Look-ups in named tables: a row name and a column name give one cell, copied from the table.

sonav:
         tenefib  vage  toso  beper  rikasaz
sozonu        47    26    38     51       31
gez           52    39    43     34       48
zesolad       35    15    47     36       38
bifo          59    50    38     41       47
rim           47    47    37     51       37
boz           45    82    40     43       54
mar           44    80    40     43       54
sasi          24    31    46     44       36

zesolad, beper -> 36
sozonu, rikasaz -> 31
sozonu, toso -> 38
zesolad, rikasaz -> 38
boz, vage -> 82
sasi, toso -> 46
sasi, tenefib -> 24
bifo, tenefib -> 59
mar, vage -> 80
sasi, beper -> 44
zesolad, toso -> 47
gez, vage -> 39
mar, toso -> 40
sasi, rikasaz -> 36
bifo, toso -> 38
Row with the largest vage: boz

tove.csv
,liv,romumo,zon,sabu,dotu,nuta,linin
nug,-0.01,0.29,-0.09,0.45,-0.03,-0.15,-0.30
fal,-0.01,-0.17,-0.09,-0.04,-0.03,-0.13,-0.30
nalin,-0.01,-0.63,-0.33,0.32,-0.03,-0.24,-0.74
rubom,-0.01,-0.06,0.59,-0.16,-0.03,-0.13,-0.30
dabana,-0.01,-0.17,0.15,-0.04,-0.03,-0.13,-0.30
mozepir,-0.01,-0.52,-0.29,-0.04,-0.03,-0.13,-0.30
zuv,0.00,-0.17,-0.09,-0.04,-0.03,-0.13,-0.30
rek,-0.01,-0.17,-0.09,-0.04,-0.03,-0.13,-0.30
budal,0.28,-0.24,0.38,-0.04,0.10,-0.13,0.11
vesovu,-0.01,-0.17,-0.09,-0.04,-0.03,-0.13,-0.30

rubom, dotu: -0.03
dabana, romumo: -0.17
nug, dotu: -0.03
rubom, liv: -0.01
dabana, nuta: -0.13
dabana, linin: -0.30
zuv, romumo: -0.17
rubom, nuta: -0.13
zuv, linin: -0.30
nalin, sabu: 0.32
zuv, zon: -0.09
nug, zon: -0.09
Row with the largest romumo: nug

non:
columns: nes, rir
bego: [-6.7, 7.0]
nez: [7.1, -0.7]
lod: [6.8, -5.4]
lelu: [-1.2, -6.6]

rir of lelu is -6.6
nes of lelu is -1.2
nes of lod is 6.8
rir of nez is -0.7
nes of nez is 7.1
rir of bego is 7.0
nes of bego is -6.7
rir of lod is -5.4

lala
|  | nudi | gebinu | sor | kurelut | fus | dez | nubub | tig | metus | tubote |
|---|---|---|---|---|---|---|---|---|---|---|
| sebem | 85 | 96 | 151 | 144 | 143 | 151 | 188 | 172 | 218 | 197 |
| bis | 214 | 91 | 197 | 181 | 189 | 182 | 60 | 171 | 175 | 118 |
| paka | 208 | 155 | 180 | 189 | 208 | 159 | 96 | 136 | 149 | 77 |

gebinu of paka is 155
nubub of bis is 60
nudi of paka is 208
sor of bis is 197
nubub of paka is 96
metus of bis is 175
fus of paka is 208
nudi of sebem is 85
dez of paka is 159
sor of paka is 180
Which row has the largest sor? bis

sor =
,faz,viv,nogon,gulil,tegegi,vakot,kinodi,vuzi,zonin
fad,8.483,4.493,3.896,4.884,4.585,4.676,6.056,3.585,6.438
tir,5.330,5.031,7.183,5.444,4.611,5.132,3.906,5.459,6.263
kip,3.998,5.123,4.897,5.044,5.343,4.511,2.800,5.669,4.740
lepog,7.093,5.066,5.948,5.269,7.066,5.515,6.505,4.935,4.922
ganaro,5.541,5.697,6.202,5.536,5.043,4.556,2.221,5.464,5.877
fid,4.293,5.194,6.214,5.161,5.426,5.035,7.472,6.006,4.442
pum,7.464,4.873,5.220,5.146,5.389,6.093,5.309,5.862,1.777
vava,6.784,5.359,3.197,5.271,5.661,5.201,6.102,4.087,5.705
nevidef,3.900,6.205,6.059,5.112,4.564,6.094,4.281,5.588,4.461
takilu,3.709,5.303,3.908,5.083,4.887,5.440,5.692,5.378,5.874
tagane,5.437,4.888,4.754,4.666,5.532,3.719,5.069,5.075,5.084
kadanum,6.908,6.017,5.062,4.681,4.703,3.665,4.274,6.110,8.496
varamam,4.676,4.828,2.508,5.357,4.857,4.565,5.797,4.235,7.012

kinodi of tagane is 5.069
kinodi of pum is 5.309
faz of fid is 4.293
faz of vava is 6.784
zonin of lepog is 4.922
vakot of vava is 5.201
vakot of nevidef is 6.094
viv of varamam is 4.828
zonin of tir is 6.263
vuzi of vava is 4.087
tegegi of lepog is 7.066
tegegi of varamam is 4.857
vuzi of nevidef is 5.588
tegegi of vava is 5.661
zonin of kip is 4.740
vuzi of kip is 5.669
vakot of kadanum is 3.665
faz of kip is 3.998
vakot of fad is 4.676

mok =
,kogutu,labat,bib,gol
kozibe,51,62,85,71
zazite,49,70,34,53
balod,51,42,23,27
fudub,49,21,40,43
guz,56,90,86,42
nesot,58,30,65,56
nakasad,46,53,73,72
kubasu,36,74,71,66

guz, bib: 86
nesot, bib: 65
kubasu, gol: 66
guz, gol: 42
nakasad, bib: 73
nesot, kogutu: 58
zazite, gol: 53
balod, kogutu: 51
kubasu, kogutu: 36
Row with the largest kogutu: nesot

Table ribabu
|  | supuf | zugitud | vup | mig | sos | gedodep | vasugi | tepepo |
|---|---|---|---|---|---|---|---|---|
| vukeni | 79035 | 57580 | 78828 | 85263 | 58264 | 74722 | 29758 | 70636 |
| liboku | 65216 | 50843 | 74672 | 86208 | 58577 | 90713 | 23592 | 64967 |
| vefiko | 44651 | 59200 | 57724 | 71354 | 46774 | 99792 | 14318 | 52220 |
| gur | 4475 | 63636 | 30188 | 43018 | 45740 | 82417 | 35548 | 40048 |
| bif | 4016 | 67254 | 29626 | 50902 | 41937 | 97303 | 20971 | 42128 |

sos of liboku is 58577
mig of vefiko is 71354
zugitud of liboku is 50843
vasugi of vukeni is 29758
vasugi of gur is 35548
mig of gur is 43018
gedodep of vefiko is 99792
gedodep of vukeni is 74722
supuf of gur is 4475
zugitud of vefiko is 59200
sos of vukeni is 58264
gedodep of gur is 82417
sos of bif is 41937
vup of vukeni is 78828
vup of vefiko is 57724
supuf of vefiko is 44651
supuf of vukeni is 79035
zugitud of bif is 67254
zugitud of gur is 63636
tepepo of liboku is 64967

lugukoz.csv
,toru,vevob,vaso,busi
ledizo,55,74,54,36
rubevug,28,75,62,1
migore,85,48,53,5
tepo,48,43,56,34
labit,54,220,43,99
daved,53,41,51,40
parabog,109,50,48,73
lisukik,65,63,52,22
gisevi,23,15,50,31
faraso,26,96,56,82
ser,69,155,39,76
nat,57,138,47,69

What is the toru of rubevug in lugukoz? 28
What is the vaso of migore in lugukoz? 53
What is the vevob of rubevug in lugukoz? 75
What is the vevob of faraso in lugukoz? 96
What is the toru of faraso in lugukoz? 26
What is the vaso of nat in lugukoz? 47
What is the busi of faraso in lugukoz? 82
What is the vaso of rubevug in lugukoz? 62
What is the vaso of lisukik in lugukoz? 52
What is the vaso of labit in lugukoz? 43
What is the vevob of migore in lugukoz? 48
What is the vevob of ledizo in lugukoz? 74

Table lareked
,vup,zapoti,fakadev
nokel,192,189,239
saf,217,243,122
lofaf,32,168,223
fes,168,197,213

What is the vup of saf in lareked?
217
What is the vup of nokel in lareked?
192
What is the fakadev of lofaf in lareked?
223
What is the zapoti of lofaf in lareked?
168
What is the fakadev of fes in lareked?
213
What is the zapoti of nokel in lareked?
189
What is the fakadev of saf in lareked?
122
What is the vup of fes in lareked?
168
What is the zapoti of fes in lareked?
197
What is the zapoti of saf in lareked?
243
What is the vup of lofaf in lareked?
32
What is the fakadev of nokel in lareked?
239

zif:
	tago	bobote	damori	pifuze	biz	dezuba	sil	zum	didobov	kopi
duvo	59.81	58.36	79.44	61.02	28.08	34.42	29.89	56.05	50.50	59.39
kol	72.95	68.69	73.53	48.88	29.12	29.02	33.22	44.81	45.51	64.27
risalom	52.89	49.49	42.43	33.37	67.67	57.73	60.31	52.57	51.35	52.71
geze	23.64	57.67	38.95	29.43	75.32	26.91	73.56	67.22	70.41	33.33
pili	54.39	53.64	77.70	63.29	28.75	38.08	35.10	60.05	54.62	53.39
nek	69.63	68.30	70.20	42.77	39.15	34.18	36.60	50.66	49.45	59.42
mapes	55.49	63.91	68.96	53.67	40.69	41.95	36.11	58.07	54.32	56.70
pala	66.54	65.32	65.35	45.40	41.11	35.50	37.40	46.53	46.84	64.33
nevaku	37.38	36.86	69.51	61.58	34.75	41.46	47.28	64.27	63.86	39.53
pekefub	26.28	55.90	39.84	28.71	71.22	24.15	75.72	65.80	69.84	32.18

dezuba of mapes = 41.95
sil of duvo = 29.89
sil of risalom = 60.31
tago of geze = 23.64
bobote of mapes = 63.91
biz of pala = 41.11
kopi of pili = 53.39
damori of risalom = 42.43
sil of kol = 33.22
tago of pili = 54.39
didobov of kol = 45.51
dezuba of pala = 35.50

